In the data rows, 128 means zero.
Some points, one per row:
array([134, 147, 128, 127, 151, 102, 145, 130,  73, 127,  84, 152, 140, 116, 173, 139,  85, 145, 118, 121, 143, 126, 174, 133])
array([144, 107, 129, 116, 153,  73,  97, 152,  94, 122, 124, 166, 160, 156, 139, 106, 138, 136,  92, 166, 120, 130, 147, 166])
array([ 65, 155, 190, 153, 105, 139, 161, 114, 104, 103, 184,  56, 106,  63, 102, 149, 203,  58, 149, 125, 116, 141,  76, 133])
array([130,  94, 149, 163,  92, 154, 150, 110, 179,  98, 154, 104,  93, 122, 103, 134, 214, 102, 199,  89,  98, 126,  86,  74])
array([ 95, 133, 156, 151, 132, 121, 144, 124, 136, 118, 151,  77, 115, 118, 105, 126, 183,  91, 125,  92, 121,  97,  74, 105])
array([ 55, 120, 165, 159,  73, 147, 153,  96, 142,  83, 202,  61,  62, 112, 100, 123, 231,  22, 179, 110, 104, 159, 112,  96])
array([ 95, 213, 178, 157, 129,  59, 138, 133,  67,  99, 100, 124, 193,  83, 181, 146,  69,  90,  68, 186, 135, 113, 165, 188])
array([ 96, 159, 149, 132,  81, 117, 172, 121, 122,  94, 143,  89, 116, 123, 141, 124, 163,  89, 135, 129, 126, 120, 116, 128])
array([ 64, 167, 162, 141,  84,  94, 186, 137, 120,  97, 138,  82, 155,  84, 108, 128, 164,  30, 154, 164, 142, 103, 123, 180])
array([119, 115, 133, 121, 138, 143, 114, 123, 126, 137, 133, 119, 112, 118, 104, 129, 153, 144, 122, 129, 118, 124, 127, 120])
array([ 21, 193, 216, 179,  84,  81, 181, 106, 129,  49, 169,  81, 134,  66, 164, 129, 163,  14, 119, 156, 151, 113, 138, 181])
array([174,  98,  88, 127, 161, 130,  75, 138, 137, 168,  97, 165, 130, 139, 138, 127,  80, 178, 107, 127, 138, 112, 132, 143])
array([206,  73,  46,  72, 161, 150,  89, 128, 158, 197,  96, 220, 131, 163, 116, 154,  27, 255,  90, 113, 127, 127, 137, 142])
array([174,  92,  68,  82, 194, 179,  97, 112, 156, 182,  96, 139, 123, 189, 123, 109,  88, 203, 102, 107, 124, 105, 115,  97])
array([119, 117, 147, 137, 101,  88, 146, 118, 121,  99, 119, 133, 149, 131, 148, 143, 119, 113, 135, 121, 127, 131, 137, 154])
array([165,  94,  97, 101, 141, 151, 112, 158, 133, 160, 111, 114, 145, 139, 112, 130, 159, 170, 126, 114, 136, 129, 124,  91])
array([102, 125, 151, 144, 106, 174, 165, 117, 144, 111, 186,  82,  68, 109,  87, 144, 189,  66, 180,  73, 104, 134,  47, 105])
array([112, 194, 165, 124,  98, 123, 136, 133, 122,  88, 109, 134, 158, 120, 172, 125, 113, 124, 116, 169, 157, 129, 172, 179])
array([ 87, 127, 140, 156, 111, 137, 134, 117, 134,  98, 166,  96,  94, 129, 110, 107, 164,  70, 135, 108, 119, 131, 121, 133])
array([181, 117,  99,  90, 164, 101, 108, 145,  97, 189,  84, 194, 144, 156, 150, 106,  57, 181,  82, 143, 154, 122, 172, 147])
array([111, 170, 132, 147, 105, 109, 134, 142, 130,  97, 123, 105, 162,  86, 156, 127, 126,  98, 117, 173, 145, 121, 166, 170])
array([141,  88, 100, 116, 146, 143, 124, 123, 147, 121, 120, 120, 114, 157, 117, 129, 145, 148, 159, 112, 133, 142, 117,  85])
array([ 91, 108, 154, 147, 118, 152, 148,  87, 134, 100, 134,  79, 114, 112, 117, 143, 209, 106, 160, 100, 117, 114, 101, 102])
array([116, 160, 178, 152, 143,  43, 169, 140,  98, 106, 121, 165, 166,  80, 180, 150,  66, 108, 109, 171, 174, 131, 181, 207])
array([158, 165, 107,  79, 160, 127,  83, 152, 101, 143,  67, 171, 164, 163, 153,  97,  35, 200,  81, 160, 155, 108, 161, 153])
array([166, 209, 158, 150,  92,  71, 125, 160, 102, 107, 103, 148, 183, 113, 179, 125, 134, 162, 108, 150, 176, 115, 162, 179])
array([138, 117, 145, 119, 152,  93, 154, 139, 129, 135, 114, 167, 157, 101, 160, 139,  72, 138, 115, 141, 165, 135, 163, 175])
array([164,  99,  94, 118, 143, 143, 108, 140, 131, 156, 146, 125, 107, 155,  61, 124, 156, 169, 157, 117, 109, 136,  78, 119])
array([ 98, 122, 166, 156,  95,  91, 149, 150, 146,  89, 107, 147, 171,  84, 138, 130,  91,  62, 172, 182, 145, 173, 188, 147])
array([179, 104,  79, 113, 125, 149, 118, 144, 155, 166, 110, 158, 123, 163, 133, 139,  96, 168, 154, 114, 143, 145, 122, 115])
array([115,  57,  98, 139, 146, 187,  96,  99, 157, 167, 145,  97,  62, 149,  67, 138, 178, 148, 150, 110,  78, 152,  89,  89])
array([132, 255, 191, 104, 113,  54, 140, 163,  74,  74,  85, 202, 215, 102, 240, 116,   0, 128,  58, 222, 192, 124, 233, 251])
array([194,  74,  44,  70, 143, 255,  94, 133, 176, 179, 126, 154,  63, 208,  69, 119, 159, 255, 197,  90, 110, 161, 109,  40])
array([ 68, 212, 207, 192,  96,  44, 208, 147,  93,  38, 173,  87, 167,  34, 186, 140, 148,   0, 127, 157, 179, 139, 160, 201])
array([121, 131,  98,  94, 122, 190, 130, 106, 152, 151, 148,  82,  79, 165,  85, 108, 167, 128, 169,  91, 120, 125,  76,  77])
array([131, 147, 157, 153, 130, 109, 121, 128, 122, 108, 133, 122, 142, 105, 131, 128, 120, 105, 138, 170, 134, 129, 163, 148])
array([145, 130, 106, 142, 137, 114, 131,  95, 131, 187, 125, 107,  94, 149, 156, 105, 129, 130, 155, 118, 143, 112, 133, 128])
array([  0, 172, 191, 203,  88, 148, 197,  84, 160,  69, 202,   1,  82,  71, 137, 117, 232,   0, 192, 120, 126, 120,  96, 108])
Here are 16 more points, each followed by its number:
array([120, 147, 130, 128,  97, 104, 178, 105, 155, 116, 147, 177, 123, 143, 169, 112,  77,  91,  89,  86, 156, 128, 145, 150]) 0
array([143, 152, 157, 130, 169, 116, 134, 145, 114, 113, 121, 161, 165, 117, 152, 110,  98, 115, 125, 181, 133, 133, 170, 141]) 1
array([106, 134, 147, 153,  98, 125, 145, 145, 100,  71, 159, 103, 131, 111, 124, 137, 183,  92, 143, 129, 108, 162, 136, 120]) 2
array([ 67, 176, 193, 155, 131,  89, 168, 118, 116,  81, 130, 112, 145,  78, 136, 148, 114,  83, 123, 156, 144, 119, 130, 181]) 3
array([193, 154, 125, 101, 166,  82, 100, 184,  94, 142,  77, 182, 219, 144, 147, 135,  46, 183,  59, 165, 140,  91, 162, 162]) 4
array([128,  64,  95, 124, 119, 205, 127, 116, 181, 160, 174, 103,  82, 145,  63, 127, 179, 151, 188,  63, 105, 141,  58,  75]) 5
array([ 65, 171, 185, 161, 107, 106, 156, 113, 123,  96, 165,  67, 114,  95, 133, 127, 168,  45, 132, 151, 147, 123, 120, 177]) 6
array([174,  63,  69, 113, 181, 139,  65, 162, 159, 215,  74, 180, 146, 180, 140, 105,  47, 222, 100, 131, 140, 136, 147, 129]) 7
array([107, 218, 191, 140, 150,  73, 151, 123,  96,  83,  85, 137, 184,  96, 198, 117,  39,  88,  65, 189, 177, 110, 189, 191]) 8
array([189,  95,  69, 111, 153, 131, 115, 117, 152, 214,  94, 156, 109, 154, 139, 101,  92, 195, 155, 120, 122, 114, 142, 104]) 9
array([ 36, 194, 193, 163,  72, 101, 180, 105, 117,  55, 172,  56, 104,  97, 136, 127, 207,  15, 148, 129, 132, 135,  94, 152]) 10
array([209,  99,  67,  58, 180, 184,  64, 160, 134, 184,  76, 182, 139, 187,  92, 114,  94, 255, 103, 131, 123,  97, 117,  82]) 11
array([152, 158, 142,  94, 169,  99, 107, 157,  93, 117,  56, 200, 191, 112, 182, 133,  51, 179,  62, 180, 176,  97, 198, 154]) 12
array([170, 151, 121,  76, 135, 126, 113, 156, 106, 134,  65, 194, 178, 165, 155, 118,  63, 198,  81, 155, 142, 123, 152, 131]) 13
array([189,  79,  81,  89, 150, 150, 114, 153, 128, 161, 103, 177, 134, 178, 108, 135,  90, 204, 122,  95, 117, 130, 149,  97]) 14
array([131, 142, 125, 147,  95, 122, 148, 124, 162, 118, 145, 105, 121, 120, 141, 132, 133,  82, 163, 117, 148, 151, 105, 140]) 15
Which of these numbered points is nearest to each point below, ignoring the 2 directions in which the first points spread most? Its number follows each.
array([ 75, 101, 158, 128, 134, 130, 191,  69, 149, 122, 175,  69,  46, 146, 113, 129, 213,  28, 187,  51, 141, 111,  76,  77]) > 0
array([ 85,  88, 124, 132,  53, 156, 172,  94, 183, 119, 203,  58,  60, 113, 121, 135, 251,  53, 220,  88, 104, 160,  82,  59]) > 15
array([129, 206, 174, 113, 154,  72, 115, 153,  77,  83,  77, 137, 191, 118, 170,  99,  79, 107,  30, 182, 165,  89, 170, 163]) > 11
array([179, 139,  94,  81, 152, 138, 106, 161,  87, 154,  75, 185, 159, 169, 140, 130,  85, 204, 112, 144, 140, 131, 156, 124]) > 13
array([ 54, 167, 201, 179, 102,  96, 189, 112, 134,  54, 162,  77, 116,  82, 134, 139, 161,  45, 158, 143, 141, 142, 115, 171]) > 3
array([ 91, 125, 128, 132, 157, 145, 165, 113, 149, 120, 151,  72, 101, 119, 121, 119, 142,  74, 148, 117, 140, 106, 100, 106]) > 8
array([  8, 223, 240, 225,  60,  41, 196, 128,  90,  33, 179,  35, 159,  20, 172, 133, 171,   0, 106, 186, 137, 149, 163, 239]) > 6
array([ 95,  96, 138, 185,  93, 109, 107, 107, 144, 122, 162,  83, 104, 125, 110, 128, 196,  64, 146, 125,  81, 148, 108, 143]) > 7
array([115, 204, 172, 133, 117,  93, 169, 133,  80,  91, 126, 151, 156, 102, 166, 127,  72, 108,  86, 137, 166, 126, 141, 194]) > 10
array([173, 131,  85, 119, 152, 118, 115, 108, 130, 189,  91, 154, 126, 154, 166, 117,  87, 153, 118, 127, 141, 114, 165, 132]) > 9
array([112, 150, 154, 167,  73, 121, 164, 129, 151,  95, 167,  81, 127,  99, 131, 130, 199,  80, 184, 140, 145, 145, 112, 147]) > 15
array([166, 149, 144, 133, 152,  59, 104, 164, 117, 100,  70, 199, 224, 106, 179, 117,  21, 159,  33, 205, 160, 126, 204, 203]) > 7
array([105, 225, 188, 145, 145,  22, 139, 159,  50,  83,  88, 146, 209,  78, 206, 108,  64,  94,  52, 224, 165,  80, 199, 199]) > 11
array([211, 100,  73,  81, 143, 143,  85, 171, 115, 149,  91, 209, 172, 180, 120, 125,  62, 213,  97, 135, 124, 161, 146, 112]) > 2
array([120, 117, 143, 107, 148, 108, 116, 109, 116, 109, 141, 111, 129, 117,  97, 162, 132, 128, 103, 129, 116, 140,  95, 170]) > 3
array([157,  88, 112, 110, 175, 138,  86, 153, 112, 152, 110, 147, 139, 159,  88, 124, 138, 174,  98, 122, 120,  90,  86, 100]) > 4
array([168, 117, 120, 121, 160,  79,  76, 168,  87, 126, 105, 159, 161, 144, 101, 115,  95, 163, 114, 177, 107, 128, 134, 177]) > 4
array([136, 113, 115, 127, 164, 141,  94, 141, 103, 136, 107, 164, 153, 121, 135, 127,  61, 180,  79, 138, 123, 130, 154, 148]) > 3
array([147,  67,  93, 101, 129, 175, 136, 114, 164, 152, 156, 146,  88, 175,  85, 123, 149, 185, 161,  83, 124, 138,  69,  88]) > 5
array([117, 127, 118, 124, 103,  94, 146,  95, 131, 121, 124, 143, 110, 150, 140, 126, 109, 109, 124, 107, 136, 129, 126, 157]) > 10
array([ 64, 180, 160, 200, 111,  71, 163,  99, 130, 126, 145,  55, 113,  92, 181, 125, 159,   8, 150, 135, 143, 118, 136, 166]) > 9
array([186, 138, 123, 102, 181, 120, 130, 160, 118, 144,  98, 171, 176, 145, 147, 105,  78, 160, 114, 166, 152, 120, 169, 109]) > 1
array([176, 182, 163, 137, 167,  52, 100, 173,  84, 138,  63, 218, 221, 100, 198, 111,   0, 148,  62, 225, 177, 121, 206, 202]) > 1
array([151, 146, 117, 141, 133, 110, 126,  99, 141, 165, 106, 140, 114, 133, 164,  94,  87, 126, 106, 141, 160, 112, 158, 151]) > 9
array([108, 152, 135, 152, 141, 126, 117, 132, 134, 106, 109, 104, 155, 119, 141, 129,  96, 100, 103, 123, 133,  93, 115, 125]) > 8
array([123,  64,  68, 129, 120, 196,  93, 126, 172, 152, 130,  93,  85, 164,  74, 141, 209, 176, 197, 107,  94, 149, 109,  68]) > 2
array([140,  69, 114, 104, 140, 188,  88, 113, 122, 165, 150, 107,  87, 139,  53, 137, 167, 201, 147, 104, 101, 141,  65,  81]) > 3
array([130,  98, 116, 102, 136, 176, 122, 126, 131, 126, 121, 112, 114, 123, 113, 127, 188, 165, 148, 128, 133, 123, 126,  80]) > 12
array([203, 100, 104,  96, 174, 135,  72, 152, 116, 159,  72, 191, 147, 152, 147, 140,  98, 239,  99, 142, 125, 103, 160,  84]) > 12
array([229,  82,   7,  41, 167, 208,  71, 139, 134, 255,  73, 196, 133, 208, 119, 107,  61, 255,  85,  66, 107, 125, 123,  42]) > 13
array([180, 121,  68,  87, 131, 184,  95, 136, 131, 163,  89, 167, 135, 165, 119, 131, 111, 244,  99, 106, 131, 115, 139, 118]) > 13
array([247,  63,  43,  47, 213, 125,  42, 201,  99, 190,  33, 255, 211, 177, 126, 156,   6, 255,  42, 188, 124, 139, 182, 102]) > 4
array([164, 143, 104, 106, 133,  95,  88, 176,  98, 122,  92, 195, 183, 137, 141, 121,  62, 162,  67, 176, 151, 123, 177, 163]) > 2
